One turn moves each row of this set onto another row. After a few examples, where does it send each row asked below?
safit: 2  30  -2  -24  0  -1  -17  17  14  -5  31  -44  26  -35  13  -3  -6  -30  23  18  13  13  -16  5  23
duzal: -12  12  -29  -26  25  -22  -26  -5  26  7  -13  3  41  -22  35  19  14  9  -27  -4  49  -7  -50  11  -1
zota: 27  23  -5  -11  3  -6  -27  15  7  -3  20  -39  34  -14  7  5  19  -38  12  15  33  5  -35  0  28
zazi: 26  26  -18  8  4  -7  -22  16  18  -1  0  -38  42  -20  -5  20  14  -20  9  24  33  2  -29  11  7
Besin: 8  0  -14  -17  20  -30  -23  -4  18  -12  -6  7  39  -32  26  0  36  -5  -36  -16  47  9  -41  25  -1
mura: -2  25  -10  -32  24  -5  8  8  14  -19  11  -26  34  -39  33  1  1  17  -7  13  -2  38  -8  -1  -9
vamok: 0  37  -8  -38  16  -2  -24  -3  10  -15  32  -32  15  -30  12  2  12  -18  5  45  24  26  -7  8  19
pabim: -16  -9  -1  -12  4  -6  -28  -17  24  6  25  15  36  -23  34  9  9  -4  11  -25  48  -11  -36  13  10
nufu: 5  29  1  -23  0  -4  -15  18  8  -7  36  -44  27  -35  14  -5  0  -32  19  17  13  16  -17  5  21
Nofif: 8  0  -4  -4  19  -27  -10  -7  6  7  12  1  31  -14  36  3  25  -18  -26  -34  29  3  -48  8  -3
ruti: -22  22  -8  -42  18  3  -1  -1  26  -23  11  -24  37  -41  28  -6  -2  15  4  18  4  35  -9  15  7
lupo: -10  2  -19  -7  12  -15  -19  -12  32  15  -1  1  38  -16  30  8  1  2  -12  -32  37  -15  -44  7  4
Kiz: -18  7  -10  -37  25  -14  -25  -2  9  5  17  12  38  -22  49  30  26  0  -12  9  54  -4  -52  11  -1
pezu: 16  30  -14  4  5  -18  -11  20  15  -6  15  -49  34  -39  1  3  -7  -18  5  13  9  18  -12  11  -2
bina: -5  22  4  -31  -23  -39  -19  4  31  -16  9  2  40  -37  44  3  -2  1  -34  23  20  -18  -34  2  -9
surol: -14  1  7  -18  18  -14  -12  -7  1  12  31  10  31  -13  47  24  24  -21  -3  -12  37  0  -53  11  -1
vibas: -3  18  7  -28  -24  -41  -21  2  32  -20  12  3  41  -39  41  -3  1  1  -34  20  21  -17  -31  6  -9
dodil: 16  30  -18  0  16  -7  -27  -8  13  -2  11  -29  29  -9  -6  26  22  -13  2  44  36  13  -24  14  4
tesa: -3  14  -1  -21  15  -17  -5  7  12  -20  18  -27  41  -44  31  -5  -8  11  12  -3  -6  40  -6  6  -4
nesos: -25  22  -2  -38  17  -7  -5  5  17  -16  16  -30  43  -38  36  1  -12  6  18  12  -4  34  -19  9  8
zuga: -13  18  15  -23  -20  -38  -17  -18  25  -10  34  5  30  -20  43  -1  -4  -4  -26  19  12  -14  -33  2  -9
fep: -19  -9  6  -10  5  -9  -29  -21  20  6  19  16  31  -23  33  14  13  -9  15  -22  44  -4  -37  20  10
suza: -20  10  -8  -35  22  -11  -21  -1  10  4  3  14  36  -25  45  33  29  -5  -11  13  52  -1  -53  20  -1
feriz: -2  19  9  -27  -21  -43  -20  -8  28  -13  20  -1  33  -27  42  -10  -4  -5  -35  9  12  -14  -33  -4  -4
Vuri: -11  -8  -3  -24  13  -19  -39  -14  20  -12  20  20  41  -35  33  10  28  2  -4  -4  62  4  -34  27  6
kode: 10  40  -22  -12  20  -16  -18  0  15  -11  10  -39  21  -33  1  12  6  -3  -8  43  18  28  -4  11  -7
gasid: -10  0  2  -19  19  -12  -12  -3  2  11  38  8  36  -14  50  18  22  -15  -8  -16  41  -6  -52  6  -2
Nefet: -3  35  -7  -36  13  1  -27  -5  15  -15  29  -31  15  -31  9  0  8  -14  10  43  27  25  -5  9  20
pas: -3  19  -9  -28  17  -3  0  2  24  -24  7  -23  35  -44  25  -6  -2  21  0  7  1  37  1  6  -4
Ruro: -9  21  -4  -27  20  -14  0  11  11  -11  12  -30  39  -38  37  5  -13  12  11  4  -7  36  -13  -3  -7
vofa: 14  33  -16  2  5  -16  -9  22  16  -2  11  -50  34  -38  4  8  -9  -17  7  16  8  15  -14  8  -4
Mez: -7  1  -13  -6  10  -15  -21  -15  27  16  -8  3  29  -16  28  10  3  -4  -7  -35  32  -10  -43  4  7
Veso: -17  17  5  -34  17  -14  -3  6  10  -24  28  -29  45  -42  35  -8  -3  0  11  8  -3  42  -17  16  5
bup: 11  36  -22  -9  17  -16  -20  -3  18  -15  10  -36  22  -35  -2  8  6  -1  -7  40  21  29  -1  15  -6
Pif: -15  17  14  -22  -23  -37  -21  -21  30  -10  29  5  30  -22  40  -1  -8  -2  -21  18  12  -16  -30  2  -8
gesuz: 15  28  -6  -21  15  -3  -33  -10  6  -3  24  -30  21  -3  4  13  24  -29  8  36  36  14  -30  2  26
vapek: -13  -6  -1  -23  12  -16  -32  -13  18  -12  9  21  38  -38  29  13  33  -3  -6  -2  59  7  -37  35  6
tagam: 5  -1  -9  -5  20  -28  -9  -5  11  4  21  -2  41  -17  36  0  21  -12  -31  -32  35  -2  -49  11  -4
Rapof: 15  23  -6  -16  10  -4  -40  -15  12  -7  22  -27  22  -7  -2  5  22  -25  12  32  39  14  -23  7  29
Suni: 31  22  -14  11  5  -12  -21  17  13  -6  8  -38  42  -23  -4  16  22  -25  3  22  33  7  -29  14  5
Fogon: -5  21  8  -29  -23  -40  -22  -9  33  -10  14  -1  32  -26  41  -8  -9  -3  -32  10  12  -19  -34  -6  -1
gafil: 20  24  -15  4  13  -10  -29  -11  14  -10  14  -28  31  -14  -10  18  26  -15  1  40  38  17  -21  19  5
Gub: -14  23  -4  -41  23  -4  7  4  14  -26  21  -26  39  -40  33  -5  7  7  -6  20  1  41  -14  15  3
Balu: -15  20  12  -25  -22  -35  -16  -7  27  -16  25  8  38  -33  43  10  1  2  -25  32  21  -15  -32  10  -16
tef: 22  22  -6  -10  0  -2  -32  12  15  -1  14  -37  33  -16  2  5  13  -32  19  13  33  2  -31  0  31
zose: -7  12  -26  -25  22  -17  -22  -2  26  9  -25  4  34  -24  32  20  19  4  -25  -8  45  -5  -49  11  2
selod: -14  16  13  -23  -25  -36  -20  -10  31  -18  25  9  39  -35  39  8  -1  3  -22  30  22  -15  -29  12  -14
Gefiv: 3  -2  -17  -15  23  -33  -28  -8  18  -13  5  7  46  -32  29  0  31  1  -36  -15  53  7  -41  27  -2

fep goes to -> suza
feriz goes to -> Pif
gafil goes to -> zazi
Now these:
Veso goes to -> ruti
Nefet goes to -> kode
lupo goes to -> gasid

One turn moves each row of this set onto another row. After a few examples, where does it send each row asked below?
W: 25  4  19  14  10  -4  -36  -5  24  -3  17  -6  -4  13
P: -6  -23  23  4  15  2  -26  -4  -31  5  1  1  3  8
A: 2  10  9  16  -28  -21  -20  8  7  -21  -17  4  -24  20
D: 27  3  1  2  17  -8  33  10  -9  -15  -15  2  0  -1
H: 16  10  6  20  -21  -19  -19  -3  13  -23  -12  12  -29  -16
M: 3  -1  5  19  -29  -20  -24  -3  12  -25  -21  15  -14  -6
Z: -26  -21  21  -11  5  -2  -21  -7  -3  12  -6  13  4  1
J: -18  -33  7  -8  9  8  -20  1  -13  9  -11  8  10  6
Y: 22  0  -25  -8  28  5  13  10  -7  -2  -7  -3  -11  0
Q: 6  -8  24  7  11  5  6  -2  19  -5  29  -11  10  -3
X: 30  -2  -25  3  17  5  16  9  -7  -18  -17  6  -7  -4
K: 16  3  -14  3  30  0  22  16  4  -22  -10  9  -22  -4
U: -20  -21  19  5  9  10  -18  -8  -19  6  0  14  12  4
T: 11  12  14  -2  18  7  -2  5  35  -24  2  -17  -11  16
G: -22  -31  10  3  20  -5  -13  6  -9  14  10  9  2  -1
N: 12  7  7  31  -26  -14  -26  8  11  -16  -21  8  -23  3
C: 18  4  -20  3  25  -3  23  9  -5  -15  -21  -8  1  2
S: 1  6  6  21  -9  -31  -34  -2  18  -18  -11  21  -23  2

D goes to -> P
T goes to -> Q
N goes to -> C
Now these:
M goes to -> X
S goes to -> K
Y goes to -> Z

One turn moves each row of this set onto another row. After a few examples, where does it send each row asked below?
pil: 38  -4  13  6  16  4  18  -2  14  9  -40  14  12  -17  24  -12
Vato: 55  -12  -15  -22  21  -22  43  -21  1  -14  -24  -3  -8  -5  -7  25
lede: 7  -11  -25  -34  -20  16  10  8  -14  23  -25  9  -5  -2  -3  9
pifa: 41  -20  1  -21  4  6  11  -25  1  2  21  33  -3  3  -17  -11
reni: 14  -25  -28  -25  -18  4  17  20  2  23  -29  -2  -5  -11  1  6
dalu: 35  -8  10  2  20  -4  13  4  15  4  -40  21  14  -22  23  -12
gon: 20  -7  5  -26  -1  6  11  -20  -6  4  18  34  -8  5  -24  2
nese: 43  5  13  -2  14  3  18  0  20  12  -41  20  15  -19  20  -2
Vevul: 43  -6  9  -5  34  -3  15  -39  13  -13  -24  11  14  2  2  -5
tolip: 37  -13  -14  -16  6  -18  40  14  8  1  -39  -1  -6  -34  17  5
Tefem: 16  2  1  0  -1  13  2  16  7  9  -26  38  -1  14  5  -4
supi: 27  -7  4  -6  -6  23  4  10  2  5  -39  44  -4  7  3  -7
rute: 55  -6  9  -3  29  2  20  -38  10  0  -24  6  14  7  -4  3
midut: 26  -10  -25  -56  -4  -11  35  -25  6  -13  0  12  -4  -6  -10  16
tise: 26  -5  4  -9  8  7  13  -28  7  -5  16  22  3  14  -25  -7
Vuvif: 47  -21  -15  -20  21  -23  44  -25  0  -17  -19  -10  -9  -11  -3  16
piva: 48  -6  12  -5  32  -4  23  -39  12  -11  -25  10  4  9  2  -3
Bam: 18  -12  -20  -47  -8  -9  30  -20  17  -9  -2  0  -15  -2  -17  25
gimam: 44  -22  -16  -22  23  -20  36  -29  2  -24  -25  -10  -6  -12  -6  17
Zukor: 27  -2  2  -4  -9  21  3  8  1  -5  -28  46  -14  9  4  7
Gubet: 14  -1  1  -8  -8  20  2  7  -13  10  -17  40  -11  13  -8  4
Zedam: 37  -19  8  -14  9  5  12  -29  -2  -7  13  36  5  14  -13  -2
Redi: 47  -13  -15  -12  6  -16  40  16  3  7  -32  1  0  -37  10  8
Rivu: 18  -20  -30  -28  -25  12  23  12  -6  10  -31  0  4  -20  7  10
regi: 21  -5  -26  -55  -10  -6  24  -21  13  -8  0  13  -5  -1  5  25
dom: 36  -23  -16  -16  10  -20  34  14  4  -4  -41  0  -6  -35  11  7
Toduk: 22  -17  -37  -24  -21  20  15  7  -11  15  -29  0  -1  -13  1  -3
Nidi: 11  -8  -16  -54  -15  -1  20  -17  1  7  3  13  -9  -4  -10  21

dom goes to -> dalu
pifa goes to -> regi
Now these:
pil goes to -> piva
Bam goes to -> reni
Gubet goes to -> gon
supi goes to -> Zedam
Vato goes to -> Redi

